Each named turn below is shown by a few rows before and after it. Which turns, in which order, take the first row of each later pair to the second? The first pair is answered.
K:
[  0.1  23.1 -25.5  -8.4 -22.9   8.4  18.5 -10.6   3.9  36.1 -12.4  12.6
  -0.1  -4.9  13.1] |-> [ 33.9   9.3   0.6   9.7  24.7   2.7  -0.3 -20.3 -32.6 -10.5  -9.7   6.0
  18.1 -11.0  -2.7]
[  0.5  -3.2  -8.8  -7.6   1.0 -21.7   7.1  -2.9  13.9  12.8 -14.6  -4.8
   5.4  -7.5   3.2] |-> [ 16.4   5.1  -3.1   4.3   9.2 -20.8   9.8  -8.6   2.5  10.3 -14.5  -3.3
   0.5  -3.6   1.7]
[-25.9  -0.9 -18.7 -12.5 -24.4  -1.1   5.2   7.8  36.8  13.3  -5.1  10.5
   1.4 -16.2   2.9] |-> [ 30.4  30.3   3.5  28.3   3.7  -0.3  12.5 -11.0  -9.9   9.6  -4.3  11.5
 -16.2  -4.1  -4.2]
B:
[ -4.4  20.8 -10.8  -8.2 -15.0   4.8  -1.2  -6.2   1.5   6.5  -5.8  -0.7
  -4.3   4.4   2.9] |-> [ -2.1  21.1  -9.4  -4.4 -13.8   8.7  -0.8  -8.1   1.4   8.0  -1.9  -0.5
  -7.0   7.0   4.2]
[-18.9 -23.4 -13.0   1.3  23.3  -4.0  -1.7   0.2  11.7  -2.8   0.2  -7.3
   7.5  -5.2  -9.0] |-> [-21.6 -22.8 -11.1   1.6  20.3   4.1  -6.2  -3.3  14.6  -3.5   6.4  -6.6
  11.2  -3.3  -7.3]
[  4.0   4.6  -9.2  -4.7   2.0 -11.6   3.8  -5.4  -4.9  -7.0  -5.0   2.0
  -3.9  -8.9  -4.6] |-> [ -1.1   3.8 -10.1  -8.4  -3.8  -7.5   0.3  -6.2   0.7  -9.2  -2.7   2.0
   0.8 -10.8  -2.7]
U:
[-18.1  -3.6   4.0  -8.7 -13.4  23.0 -15.8 -14.2  17.9 -28.1   6.7  -4.5
  31.4  -7.2   6.2] |-> [-33.8 -14.1  -5.1 -13.2 -16.7  17.1  -4.5   1.9  30.6 -13.5  13.9  -1.6
  12.9  -2.3  10.6]
[  0.4  28.1   1.6  22.0 -16.2  16.2  10.7 -19.8 -10.8  -7.6  -5.1  -2.6
   5.9  -4.4   7.8] |-> [-10.5  -5.9   5.3  11.4   5.5   7.1  -3.6  -9.6  -9.9 -35.9  -1.6  -7.0
  20.8 -15.5  -1.1]
[-13.6   0.8 -11.0   3.3  18.4   2.6  -5.7   5.5   9.5  -7.8   6.3  -3.5
   3.0  15.3  -6.7] |-> [-10.0  12.1 -15.1   7.7  11.5   6.0   0.6   2.9  10.5   4.1   5.5  -2.1
  -4.9  20.6  -3.1]
A:
[ -4.8  11.8 -17.4   4.2 -22.2   5.2  30.5 -18.2   5.3   7.8   5.0  11.6
   9.9  13.8   4.7] |-> [ -9.4  -2.8  -8.0   1.3 -13.4  17.6  11.7 -21.2   6.6 -12.7  22.2   8.3
  22.6  10.2   4.1]
[  4.1  14.4  14.2  22.9 -12.9  33.0   1.3  -6.6  -0.4  11.3  38.1   8.3
 -18.1  21.3   2.1] |-> [ 20.4  12.6  23.4  27.4   2.2  28.5  -5.4 -11.0 -15.0  -5.9  32.7   6.1
 -10.1  16.8  -5.4]
[ -5.5  -4.9 -18.0 -11.8 -14.8 -15.5   8.5  -0.7   4.6  18.8 -17.0  -1.9
  -0.3  -9.8   3.4] |-> [-16.2 -20.4 -10.4 -16.2 -13.1   2.8 -11.9  -1.9  11.9   3.2   5.0  -4.8
  12.3 -11.6   4.4]
[-15.3 -18.7 -10.7  12.5  15.4  -2.4  22.8  27.3  15.4  17.0  29.6   4.8
 -28.1  12.9   2.9] |-> [ -6.3 -31.4   3.9  17.5  34.1   3.3   3.0  18.9   2.5 -14.3  39.6   0.8
  -8.8   6.1  -4.4]
Pairs:
Between the rows of a pair lie 2 to 3 turns.
[  4.3  -5.3   7.2 -13.3   7.6   1.0 -13.3  -4.0  -4.4 -23.3  -6.4  -7.3
  19.6 -11.1 -11.1] |-> [  6.5  10.9  -4.1   2.9   2.1  -2.1  17.2   9.0  -0.2  18.4   1.0   1.6
 -26.8   9.7  -0.1] => U, K
[ -7.4  -1.9 -13.7 -11.2 -11.3 -22.9  14.1  10.5  -5.3  -4.5 -23.2   2.8
  -1.6   1.4   2.2] |-> [  4.6   8.6  -7.6  -8.0 -10.5 -18.3   7.4   0.2 -13.9 -12.5 -28.5   1.5
   9.3  -2.1  -1.2] => U, U
[ -3.7  16.1  -2.4  -2.0 -19.0  11.2  -3.6  -3.2   8.0  11.4   3.0   0.2
  -3.5   2.9   7.9] |-> [  5.8  17.9   4.5   0.2 -12.8  12.3 -12.5  -9.7  -0.5  -3.1   0.0  -2.7
   8.8  -1.0   3.0] => U, K, K
[ -9.6   0.2 -19.0  -0.3 -15.2   5.9  10.3 -12.0   9.4  14.1 -10.7  -1.0
   6.0  -4.5   3.9] |-> [  3.2 -18.9  -6.0   7.9  18.2  -2.8   1.5  -8.3 -10.0 -12.3  -7.8  -3.7
  11.3  -7.5  -6.4] => K, U
[ 15.5  10.3   3.8   1.0   1.4  -4.3  -1.7  -9.1 -11.4  -9.3  -7.1  -2.2
  14.8  -9.7 -17.1] |-> [-11.2   1.1  -9.1 -15.7 -16.5  -4.6   3.8   2.7  12.1   3.8  -6.2  -0.2
  12.8 -11.3  -9.7] => K, U
[-21.0 -18.7  -8.2 -11.5  10.2   5.6   3.0   9.7  12.5  -3.2  10.9   2.5
  -3.9  -2.8   2.6] |-> [ -3.7  13.6  -8.3   1.4  -4.3   8.8  18.2  -1.6   5.6  19.8   4.8   6.8
 -17.8   5.1   7.2] => U, B
[ -1.0 -25.3  -3.3   9.0  23.0 -11.9  -5.5   2.0  -5.8 -33.1  -2.7  -8.2
  -8.7   7.1  -0.2] |-> [ 10.8   7.8 -11.5  13.8   6.3 -19.5  19.7  -3.8  -9.3  -5.3 -23.6  -2.4
 -26.1  14.5   3.5] => A, U
[-33.0 -17.6  -1.2  -5.6   3.3   7.1 -10.7   8.3  18.7   6.5  33.8  -7.6
 -12.3   4.6   9.1] |-> [  0.4 -12.7  17.7  12.6  29.8   4.4 -19.1  -4.2 -13.0 -17.8  30.1  -9.3
  -4.4   2.8  -1.2] => K, U, U
[ -4.1 -13.2 -11.9  -8.3  -8.0  24.2 -17.3  -4.1  -7.7 -17.6   2.3   9.5
   0.8   8.9  16.3] |-> [  5.1  -3.3  -8.1  -3.7  -9.2  26.2 -17.3  -9.2 -13.1 -16.9   0.6  11.0
   0.9  10.6  16.9] => K, U
[  0.6  13.8  -7.6  -0.5  -4.6 -14.7   6.8  10.4  -1.4  20.2 -18.2   5.2
  -4.3   0.1  -2.6] |-> [-10.2   5.3  -9.1 -11.1 -10.4 -11.3  -3.4   8.3   5.8   9.5 -20.1   1.3
  12.8  -7.1  -2.9] => U, K, A
[ 19.5  28.4  -1.1   1.1 -17.2   4.2   5.0 -10.8  -5.7   4.6 -20.4  -1.2
  10.2  -4.6  -2.7] |-> [ 29.2  18.4   9.4  11.8   2.5   6.7  -2.9 -10.8 -17.5 -10.0  -8.4  -1.4
   9.9  -3.2  -6.7] => A, K, B
[  4.8  19.0   7.1   6.8 -15.5  23.0  -9.9 -15.6  -0.8  -2.9  15.6   1.4
  13.2   8.6   2.6] |-> [ -7.3  12.6   3.1  -2.6 -22.3  21.7 -11.5 -11.8   9.5  -1.9  16.0   0.9
  15.5   6.5   4.0] => K, K
[ -7.8  28.9   1.2  -4.0 -35.5  18.9 -10.7 -24.5  11.2  -1.5 -13.4  -0.3
  23.2  -2.2   4.6] |-> [  5.3  13.7   3.3  -7.2  -5.6 -12.2  -6.5 -16.6  -8.1 -19.9 -42.6  -3.4
  29.1 -12.3 -11.7] => U, A
[  5.8 -10.3   7.8  -3.1  17.1  -5.3 -10.5  -4.3  -5.8 -25.2   0.0  -4.2
  22.2  -9.8  -6.1] |-> [  0.7  16.8  -8.1   5.1 -11.1  -1.6  17.5   0.2  10.7  26.0   2.3   6.0
 -16.7   7.4   8.6] => U, U
[ 16.1  14.0   1.5  12.2   5.5   6.1 -23.0 -17.0  -7.0   2.1   2.8 -18.6
   4.2   3.9   2.3] |-> [ -8.4 -11.2  -9.9  -7.8   4.3  -4.4 -26.6  -2.8   9.8  -4.9  -3.8 -20.6
  13.5  -4.3  -0.8] => B, K
[  2.6 -10.5  -8.8   0.7   6.7   1.0  -3.1  21.5  -4.3  -6.1  17.4  -7.8
  -6.9  -8.5 -11.6] |-> [ -2.3  -9.7 -15.1  -3.4  -0.7  -6.2   4.6  24.9   0.1   2.1   8.7  -6.5
  -8.8  -9.7 -10.0] => A, K
[ -6.4 -22.0  -8.5   1.7   6.2 -11.4  -1.2   9.4  -4.2  -3.2  20.8   0.4
 -13.3   3.9 -27.5] |-> [ -2.1 -21.5  -9.3  -3.1   7.4 -20.5  -1.1   5.8  -8.8 -10.5   4.9  -2.4
  -1.9  -1.8 -31.8] => B, B, A
[ -9.7  -3.0  14.7   3.1   3.2  19.1 -15.7  -8.6  -7.5 -19.3  26.8  -3.2
  11.6   2.7   1.5] |-> [-11.5 -13.5   8.5   8.2  14.5   7.6   1.4   8.5  -7.6  -3.4  30.3   0.5
 -18.5  11.5   4.1] => U, B
[  6.9  11.3   8.7   8.3  -1.6   7.1   3.9   2.0  -2.3  11.5   3.6   5.7
 -14.7   6.0   1.5] |-> [  5.0  -8.3  12.3  -1.7  10.3  -2.1  -9.0   1.9  -5.7 -14.1  -6.5   1.0
   5.9  -6.2  -6.6] => U, A, K
[  6.0 -27.3   3.0   5.0  24.5  -3.4  -5.1  10.0  -5.9 -14.4   5.7   0.6
  -7.6   6.9 -12.3] |-> [ 18.6   1.9  -4.6  12.5  10.8  -9.2  15.9   4.9  -9.6  10.4 -12.1   4.3
 -21.5  13.9 -10.4] => A, U
[ -4.4   2.2  14.6   7.6   4.9   4.9 -22.8 -14.3   3.8 -13.3  14.7  -2.5
  12.8   4.2  -0.7] |-> [ -7.8  12.3   2.7  10.8  -4.8  -1.3   1.2  -3.2  13.0  20.1  10.7   4.5
 -17.6  16.4   6.4] => B, A, A
[ -7.2 -18.8  -1.4   1.9  25.4 -38.6   6.5  33.1  10.8   1.9  -1.9  13.0
  -9.7  -6.2 -13.2] |-> [-24.7  -3.4   4.0   3.1  -7.1   4.0  -6.1  19.3  32.8  16.2  38.5  14.3
  -8.4   5.2   3.4] => U, A
[ 17.3  14.1   3.2   5.7  -8.6  13.2 -17.3 -25.1   2.7 -26.2  -7.3  -4.0
  25.4 -15.4   1.4] |-> [-19.0 -18.6 -17.7   2.6  -2.5   4.4   6.9  14.4  31.4  10.9  18.5   3.5
 -25.2   1.2  12.5] => B, U, U
[-21.8 -23.7  -4.3 -12.9  -2.2  16.7 -31.0  17.3  13.0 -15.5  17.9  -5.0
  26.0 -14.7  -0.5] |-> [ 28.3   6.7  15.1  23.6  21.7  18.1 -22.4  -0.2 -26.9 -14.4  17.4  -2.0
   8.4  -2.4  -5.0] => K, K
[ 13.3   5.4 -17.0   5.8 -14.8  -4.3  10.0  29.6   1.9  20.2  -2.0   9.2
 -15.9  11.0   2.6] |-> [ 23.5 -10.5  -1.7   3.7   6.3  -5.6 -15.0  20.1 -15.4 -22.3  -8.1   2.0
  18.5  -5.1 -10.0] => U, U
[ 23.0  27.8  -4.8   9.2  25.3 -30.7  16.7   5.8 -24.5  32.3 -23.5  -0.3
 -32.2   2.8   5.6] |-> [-28.5   1.6 -25.8 -27.1  -0.6 -30.9  10.4  23.5  16.6  36.4 -23.6  -1.4
 -17.5  -7.7  11.3] => K, K
[ 16.7  21.2  10.6   7.5  -4.9  13.9 -10.5 -15.6 -14.7 -18.4  -6.1  -1.5
  26.1  -3.6  -5.0] |-> [ 20.8  22.9  13.5  16.7  -2.2  20.5  -7.4 -14.8 -15.9 -12.0   5.5   1.2
  14.0   4.0  -1.6] => A, A, K
[  5.4   3.8   0.5  -1.2 -14.3  16.4 -17.1 -20.1  -3.9 -14.3   1.7   2.8
  23.6 -10.5  -1.5] |-> [ 11.5 -14.5  -3.8  -1.9  10.4 -12.3  -5.6  -4.8 -15.3 -19.8 -18.8   2.0
  13.6 -13.0 -11.5] => U, A
[ 10.4  -8.5  10.4  -0.7  22.9 -12.2   2.1   0.4  -3.9  -3.5  -5.7  -3.3
   4.2   2.9 -10.3] |-> [ -2.1  -3.6  -0.8 -10.0   5.7 -17.0  10.7   4.4   8.7  10.1 -16.9  -2.3
   3.2   3.7  -7.5] => B, A
[ 11.5   9.4   4.7   5.8  13.5  -3.9  12.2   3.3  -0.1  -4.6 -11.4  -2.5
  -1.5   9.2  -5.6] |-> [-1.9 14.3 -1.9  1.3 -4.7  6.2 12.6  2.6 14.4  7.0 -2.2 -0.6 -3.3 12.5
  2.2] => K, B, K
[ 29.0 -14.2   8.8  12.8  22.0  -8.9  -2.1  -9.7  -7.6 -13.6 -16.0  -8.7
  10.1  -6.1 -12.9] |-> [ 32.1   9.2  -1.8   9.3   1.2 -12.1  10.9 -14.7  -2.9   5.0 -30.7  -5.4
   6.3  -3.5  -9.8] => A, U
[-15.2 -17.3 -16.9 -20.7  -4.2 -11.7  -9.0  12.9   9.5 -10.5  -8.0   3.1
  14.1  -9.1  -9.9] |-> [  1.5  19.4 -20.5  -6.5 -20.9  -7.3  11.7   3.0   3.8  19.6 -12.9   9.9
  -7.0   3.1  -2.6] => K, B
[  3.9   7.8  17.2  16.0  -7.6   8.4   6.9  -0.1   0.7   4.3   5.1  -0.6
 -11.9   8.3   7.3] |-> [ 6.5  5.3 20.8 16.9 -3.4 10.3  1.8 -3.0 -3.7 -3.3  8.2 -0.6 -7.4  5.3
  4.9] => A, A
[ 21.6  17.6  13.0  17.7   7.7   5.9  16.4   1.0 -23.3   7.7   5.3  -4.3
 -27.2  10.4   5.6] |-> [-14.8 -14.2  14.3   0.9   1.5  25.6 -11.2   6.6   2.2 -10.1  35.9  -8.3
  -6.0   3.7  10.9] => A, A, K
[ 21.1  15.4   8.9   8.2  22.3  -1.7   2.7 -12.4 -20.3   5.6   1.1  -2.7
  -9.8   1.8  -4.4] |-> [-11.5   1.0   5.4  -1.7   5.8  20.9  -9.6  -7.3   5.3  12.2  32.4  -4.0
  -8.9   5.4   6.6] => A, A
[-19.7 -18.6  -1.1  -1.9   7.7   3.4  -6.3  13.1  14.3   2.3  20.0   1.7
  -3.2   9.1   5.9] |-> [ 20.6  15.4  10.8  16.7  13.0   1.8  -2.8  -9.4 -16.7  -3.5   1.9   2.4
   1.5   9.2  -0.3] => U, A, A
[14.4 17.4  1.4  9.6 -8.7  2.9  5.4 -9.4 -5.3  8.8  0.8  1.9 -7.7  9.1
  2.1] |-> [  2.1  -4.4   7.7   3.8  -2.5  12.9 -14.1  -9.7  -0.3 -12.7  15.9  -3.2
  10.0   1.2   0.8] => B, A, A
[ 13.1 -18.1   8.4  -9.7   7.7   8.1 -19.2 -14.3 -12.2 -30.4   3.9  -2.6
  21.0 -11.7  -3.3] |-> [  0.4   3.9 -12.8  -6.0 -23.6  11.1  14.0  -2.2   9.5  28.3   9.8   7.4
 -26.4   8.8  14.1] => U, U
[ -2.2   0.7  13.8  -8.4  -2.5   4.3 -12.5 -11.9   0.5 -31.0  -9.7  -1.3
  21.5 -20.1   1.4] |-> [ 22.6  14.1  18.5  19.0  13.3   1.8   7.8  -9.7 -18.6 -12.7  -2.4   4.0
 -14.4  -4.8   3.9] => U, U, K
[-21.4 -19.8  -6.1  14.6   3.3  -9.3  -0.7   5.5  18.7 -24.2   6.5 -17.9
  -1.6 -12.4   3.0] |-> [-14.3  -7.2   1.9  26.2  -3.8   8.2  -4.3  -3.3  17.2 -17.8  24.6 -16.8
  -6.8  -4.3   8.0] => K, A
[  5.9  10.7  -3.4   2.5  -4.1  22.6 -13.0  -8.4   3.1  15.4  13.9  -3.2
  -8.0  12.6  -1.6] |-> [ 19.8   4.2  -0.7  -0.8  14.1   1.5 -14.8  -8.9 -12.4  -5.8 -13.9  -6.7
   7.3   0.4 -13.4] => A, K, A
[ 10.5  21.4  -5.0  14.3 -20.7  12.4  -1.5 -25.2  -3.9   4.8  -5.0  -7.3
  -8.9   6.5  17.4] |-> [  6.0 -13.9   0.9   3.2   8.5  -2.0 -17.4 -14.2  -9.4 -31.8  -9.3 -14.1
  12.9  -6.9   5.8] => B, K
[ -9.2  -4.3   7.4  15.0  26.2  -7.8 -20.4  12.5  -6.8 -24.0  20.4  14.5
 -13.3   3.2  -1.9] |-> [ -8.9  -0.3   5.2  19.9  22.7  -6.2 -13.7  14.3  -5.8 -13.5  24.3  15.9
 -24.8   7.9   0.9] => U, A
[-10.6  -3.0   7.6  -2.7  -3.1   8.9 -33.1  -8.0   0.2  -4.0   8.2   7.7
   9.9  -8.3   2.9] |-> [-24.2  -3.5  -5.9 -12.8 -13.6  -2.6 -18.6   2.2  11.5  15.1  -4.1   9.1
  -1.0  -8.0   4.9] => U, A, K
